Each path below is one point turned by a fixed rotation once a step. After each direction that follows a path, write how fast that rotation turns it, in degrees a step (0 if it stays still).
Each turn is a multiple of 5 degrees from 10 to 175, or 0.
path 1
[-23.4  -1.1  25.5  34.2   5.5  11.1 -31.0  12.2  -9.5  -1.6   7.5 -26.2
   5.9  22.9 -26.9  -6.0 -19.2]
[-12.4   7.6  20.9  37.3   6.3   3.3 -25.4  -5.2 -11.2   1.5  11.8 -25.5
  -4.8  18.5 -27.7  -5.9 -31.5]
[-12.4  -3.6   7.8  36.1   2.6   4.9 -24.0 -10.1 -15.6  21.9  14.4 -26.8
  -8.4  18.8 -31.4  -8.6 -26.3]
[-24.7 -10.3   0.8  29.5   2.1   9.7 -27.3   1.9 -21.0  25.0  12.5 -28.1
   0.1  23.5 -25.6   3.1 -20.8]
[-25.8  -0.9   7.4  26.4  10.9  16.6 -28.8   4.0 -19.3  16.1   8.3 -26.4
   8.1  23.0 -13.5  17.2 -29.0]
[-15.5  12.5  13.9  25.3  16.7  12.2 -25.5 -11.7 -17.3  15.1   4.7 -22.6
   2.1  23.0 -12.1  15.3 -36.6]
[ -8.7   8.4  10.1  20.9   9.5  10.2 -17.2 -18.0 -20.2  37.4   0.7 -19.0
   2.1  26.2 -19.4   6.9 -33.2]
[-16.7   0.8   9.2  16.7   5.8  17.1 -19.6  -4.1 -18.9  47.7  -5.1 -19.6
  11.6  31.1 -19.7   4.0 -18.3]
[-22.9   4.4  21.8  14.6   8.3  23.0 -24.1   8.3 -16.0  29.0 -11.7 -16.5
  17.7  31.9 -13.4   9.7 -18.2]
[-12.8  20.3  35.5  16.4  12.1  17.8 -21.2  -1.6 -11.7  18.2  -8.9 -14.5
  15.7  30.7 -15.9   4.0 -27.2]
[ -3.6  17.8  33.9  24.0   6.0  11.4 -13.1  -9.9  -9.8  28.1  -8.8 -15.1
   7.6  27.9 -27.6 -11.2 -23.7]
[ -8.0   1.3  27.8  22.9  -2.9  13.9 -15.9   2.7 -10.9  34.1  -5.6 -17.3
   7.6  29.2 -31.7 -19.9 -11.7]
[-19.0  -1.6  27.8  25.4   1.1  16.6 -24.3  17.9  -7.0  17.4  -2.9 -21.0
  13.4  29.6 -25.1 -12.7  -9.3]
[-19.4   8.1  36.5  32.1   6.1  11.8 -26.8  10.2  -7.8  -0.6   2.8 -22.6
   9.1  24.8 -26.5  -7.7 -20.0]
[ -8.1   9.4  28.9  36.4   4.9   7.0 -23.0  -4.7  -8.3   7.5   9.1 -23.7
  -2.5  21.4 -33.6 -16.7 -27.8]
[-11.7  -6.6  12.2  35.0  -3.0   6.1 -23.2  -2.4 -13.9  22.6  11.2 -26.8
  -4.2  19.8 -35.1 -17.5 -20.4]
[-26.2 -13.2   7.4  33.9   0.2  10.3 -30.0  10.9 -14.5  14.7  12.7 -30.4
   3.9  20.2 -26.5  -2.5 -15.7]
[-25.3   1.6  11.0  30.6   8.2  13.2 -31.8   3.5 -16.0   2.0  11.6 -29.5
   2.4  21.0 -17.2  11.6 -28.7]
[-14.4   9.4  11.2  33.5  12.9   9.4 -24.0 -14.6 -20.0  13.6   9.9 -25.0
  -1.8  19.9 -19.1   7.5 -37.0]
[-11.3   1.7   1.2  25.9   7.3   6.7 -20.2 -17.8 -20.9  36.1   5.1 -23.8
  -2.3  23.9 -21.4   5.1 -29.8]
[-20.1  -5.5   2.5  21.4   6.5  15.7 -23.0  -2.2 -19.9  39.7  -0.9 -23.1
  10.3  27.9 -16.3   9.8 -21.3]
[-22.8   8.2  17.5  16.0  13.8  20.7 -25.3   3.1 -17.8  25.1  -5.0 -20.2
  15.2  27.4  -9.7  16.3 -25.6]
[-11.2  20.7  26.9  17.6  14.6  16.4 -17.4  -8.5 -14.7  23.1  -8.1 -16.0
   8.9  27.8 -15.3  10.3 -33.1]
[ -3.6  14.6  24.9  19.1   6.7  11.4 -13.4 -13.4 -12.5  37.5  -9.7 -13.7
   5.1  31.3 -24.5  -5.4 -23.9]
Directions:
[ 0.2  7.3 -3.5 -5.1 -6.0  8.2 14.2  3.3 10.8  0.2 21.8  4.4 -0.5  3.3
 10.6 -2.4  1.4] -> 0
[ -4.6  -4.3 -18.9   1.0   5.0  -1.1  -4.0  -8.4  -7.4   3.3   8.1  -4.7
  -5.3  -3.4   7.7  17.1  -9.6] -> 25
path 2
[-11.3  -9.7 -11.1 -19.7  20.1  32.0  -3.8 -39.1 -26.7  -8.5  -6.2  -9.0
  31.7  14.6   2.1  -3.9 -12.7]
[-42.1  12.3  12.6 -25.5   9.4   3.5  -7.1  -4.4 -34.0  -6.6 -17.2 -20.3
  19.2  11.1  22.3  11.2 -17.0]
[ -0.9  37.2  -4.3 -29.7   5.5  25.3 -23.0 -11.4 -13.1  -0.7 -15.7  -3.6
  21.3  32.6  -0.3  21.4  -5.8]
[-16.7   3.1 -20.7 -37.6   5.4   7.7   5.9  -5.8   7.5 -22.7  -7.3  -7.6
  44.4  21.2   1.2   8.0 -29.8]
[-29.1  18.0   6.5 -35.1   6.4  15.0  -2.6  33.5 -25.0  -8.5  -3.0  -5.0
  27.4  22.6 -12.8  -5.7  -5.2]
[  7.3  31.5  -0.2 -12.8   4.2  40.2  -6.6   6.6 -16.5 -17.2  -8.9  21.3
  31.5  10.4  -3.5  -4.2 -35.5]
[-21.0  -8.6   2.3 -15.4  36.2  27.5   1.2   7.9  -7.5 -30.9 -17.1   5.2
  42.1  -3.7   2.6  -0.2  -7.7]
[-20.9   2.6   8.4 -15.9  17.1  38.0  -7.3  -8.8 -47.4  -3.9  -0.6  -5.8
  20.4  13.8  -6.3 -18.3  -1.6]
[-14.3  19.5  10.6  -8.8  13.7  22.4 -10.0 -19.9 -27.9 -10.5 -24.1  -1.5
  22.5   1.0  28.6  14.8 -33.3]
[-16.2   6.4  -6.9 -29.1  31.3  19.7 -17.2 -16.4 -10.5 -10.9 -20.1 -14.0
  29.8  21.5   3.5  22.8  14.6]
[-25.3   9.6 -13.6 -37.0  -7.4  12.5  -2.1 -19.6 -24.5  -1.4  -0.3 -17.5
  26.7  29.2  -2.2  -4.7 -26.0]
[-24.5  34.9   9.8 -30.2   3.2   5.1 -10.7  20.7  -8.7 -11.9 -18.4  -2.1
  26.2  17.3   9.8  21.3 -23.7]
[  5.1  18.0 -16.6 -30.5  13.7  35.7  -8.2   5.0   1.9 -14.9  -4.6   7.5
  38.0  28.3 -20.1   3.1  -6.1]
[-28.1  -4.3  -2.7 -22.4   7.3  17.4  15.0  11.8 -17.8 -24.9  -0.9   1.4
  39.6   2.6  -2.3 -18.6 -33.5]
[-15.4  25.2  20.7 -10.9  21.0  34.3 -14.0  22.5 -34.9 -10.0 -14.7   8.9
  19.7   5.2   0.1  -4.3  -4.4]
[  4.2   5.0  -5.4  -5.9  26.2  44.8  -5.9 -28.0 -17.0 -18.0 -15.9  12.1
  32.2   3.8   6.8   1.6 -20.3]
[-40.3 -12.7   5.5 -21.9  30.1  12.8  -2.3 -11.7 -30.3 -14.9 -16.2 -16.7
  29.4   6.8  12.2   4.0  -2.6]
[-16.7  29.6   6.4 -23.6   1.4  24.9 -19.5 -18.2 -40.2   7.6  -9.5 -12.5
  11.8  26.9   3.9   7.7 -10.4]
[-12.5  17.6 -10.7 -27.7   9.3   8.7  -6.3 -17.0   3.6 -17.6 -21.6  -4.0
  34.9  17.5  16.4  29.4 -28.5]
[-28.4   5.4  -9.0 -44.1  12.0  11.3  -4.4  12.5  -7.6  -9.9  -2.3 -14.7
  31.4  30.4 -17.1   3.9   5.3]
[-13.6  28.5   0.1 -25.0 -11.9  21.1   0.7  11.6 -25.3  -8.0  -0.3   4.7
  25.9  18.6  -5.7 -10.4 -41.3]
[ -9.6  20.4   6.1 -17.0  26.1  26.6  -7.0  25.4  -0.5 -27.5 -22.3  14.8
  36.4   1.4   2.8  11.3 -14.6]
[-10.3  -8.1  -5.4 -19.2  23.8  44.1   0.8  -5.7 -26.7 -16.2   0.9   4.7
  35.3  14.9 -18.5 -22.0  -3.5]
[-27.3   5.6  16.8  -8.0  15.1  22.1   0.4  -3.9 -42.0 -13.6 -12.6  -1.0
  24.0  -7.0  19.9  -7.2 -32.6]
Directions:
[  2.3   5.2   2.8  -3.5   6.3   7.7  -8.7   7.4  -4.7   7.5   1.4  -1.7
  -4.9   8.9 -11.8  -0.3  23.3] -> 145
[14.2 16.9  3.9  6.5  1.3  5.4 -9.0  0.8  7.0 -0.7 -9.8  9.7 -2.3 -2.3
  6.5 13.6 -3.6] -> 115
[  4.8   0.8   1.3   2.6  -0.4   6.6   6.2  21.0   4.8  -7.9   4.7  12.4
   6.2  -5.0 -10.0 -12.0  -4.6] -> 45
[  4.3   2.2   5.3  -6.2   2.7 -12.4 -10.8  -6.8  -9.1 -20.7   4.7   2.4
  -4.4  -3.8 -12.3   1.5  -2.0] -> 0
path 3
[ 41.4  32.9 -10.3  -5.6 -22.6  -7.5 -13.2  16.3 -27.5 -19.0  -4.4  13.6
  22.4  -6.9  -2.8   2.2  11.2]
[ 17.5  28.2 -18.0  -2.6 -18.5  -1.3 -44.7  -9.7 -27.1  11.3   3.9 -20.4
   7.6 -10.9  16.5  -3.7  23.5]
[ 13.7   5.9  -8.3  19.5 -18.2 -22.5 -17.1   8.4 -36.1 -22.2 -35.9 -17.4
  18.6 -12.8   0.0  -5.9  20.2]
[-21.8  -7.6  -8.3   3.9 -16.4 -10.7 -33.7 -10.4 -36.9  16.3 -25.4 -21.0
 -13.5 -17.2   7.6  19.7  19.8]
[-15.4  -8.5   5.9  23.5 -19.4   1.7   3.6  18.6 -24.4 -11.0 -44.5   1.2
   1.4 -32.5 -16.5  23.4  12.7]
[-26.3  -2.5  -5.2  -6.6 -18.3  18.3 -14.3  -1.3 -26.2  22.6 -13.8  29.7
  -9.2 -27.3   6.0  37.7   2.3]
[  2.6  15.1  -7.3   9.2 -17.6  38.6  20.5  13.8 -11.8  -9.6 -17.5  29.3
  10.4 -43.0   2.1  11.7   3.1]
[  5.9  17.6 -25.2 -23.4 -15.6  20.9   3.7 -16.0 -32.8   6.1   5.8  33.1
  -4.5 -18.1  29.6   8.7  -7.4]
[ 30.8  29.5 -18.0  -0.6 -16.2  25.3  24.5  -3.5 -28.3 -16.9  -0.8 -10.2
  -5.7 -29.3  12.0 -12.7   2.4]
[ 22.5  16.2 -20.3 -20.3 -23.8 -10.0   1.9  -4.5 -57.0   1.4   6.2  -8.8
 -10.2   5.6   9.7   4.2 -10.7]
[ 14.9  24.5  -2.0   7.8 -28.9  10.4   0.4  20.9 -35.5  -1.0  -0.8 -47.5
  -6.9 -10.6 -12.7   1.7  11.2]
[ -3.3   3.8  -3.1 -12.0 -35.8 -10.4 -22.3  31.0 -42.2   5.2 -14.5 -12.3
  11.2  18.2  -0.6  21.7  -4.1]
[-19.5  14.6   0.0   6.2 -32.7  25.1 -19.3  30.9  -5.0   6.0 -19.1 -29.8
  13.5 -15.5   9.7  11.4  22.3]
[-26.1   1.5 -12.7 -16.7 -29.4  -5.7 -10.7  21.7 -12.9 -17.6 -32.6  17.1
  19.1  -2.8  25.6  20.5  11.2]
[-33.3  20.1 -18.7  -5.4 -18.7  19.6   3.0  -3.1   4.4 -11.5 -15.3  -6.3
 -11.6 -36.6  23.3  13.1  28.6]
[-20.7  18.5 -28.2 -10.8 -13.4 -16.6  24.1   0.0 -24.7 -28.3 -10.8  27.4
  -5.4 -22.9   9.7  19.7   2.0]
[-21.5  31.9 -30.6   0.2  -4.1  11.3  14.7 -10.0 -23.7   6.9  22.9  -4.6
 -20.7 -38.8   0.8  15.1   2.0]
[  2.4  17.1 -28.0   2.9  -5.0  -5.8  25.7  23.0 -47.7  -9.0  11.8  11.4
  14.1 -18.2 -13.0   6.5 -23.2]
[ -3.9   7.8 -28.0  -5.1  -3.5  25.5  -3.6  13.1 -38.7  27.9  26.1 -27.4
  12.5 -18.0   9.2   3.7 -12.3]
[ 13.2 -10.7 -18.1 -14.2 -11.3  11.8  14.4  39.3 -36.4 -13.5  -7.8 -22.8
  33.9  -5.2   7.8  -1.6  -9.5]
[ -3.2 -16.1 -16.0 -41.7 -14.9  20.5 -10.8  13.1 -22.1   7.6   2.3 -38.7
   1.5  -2.7  23.2  18.2  15.0]
[  9.3  -1.9  -3.9 -29.5 -21.1  -1.0  11.7  36.3  -4.5 -34.7 -20.3 -22.2
   9.4  -8.6  -0.8  23.1  23.8]
[-13.1  15.6 -14.6 -40.2 -18.5  -6.0 -23.2  11.3  -0.1  -3.3   7.9  -6.4
 -12.7  -7.0   4.3  40.4  31.4]
[ -5.5  35.1 -18.4  -0.3 -12.8 -11.9  -2.1  27.6   8.0 -30.7   1.0   6.3
  14.9 -30.4 -15.5  21.2  29.5]
Directions:
[  2.7  -6.5  -2.0  -6.5  -1.7 -16.0   2.3   4.3  -9.4  -8.3  -6.1  17.1
   7.5  11.5   0.4   3.4  -9.1] -> 170
[ 19.0  -6.2   8.1   4.9   4.6  -0.1 -13.4 -10.8  -2.8   4.6  -8.0   9.6
   0.4  -8.1  -6.0   0.2   7.4] -> 10
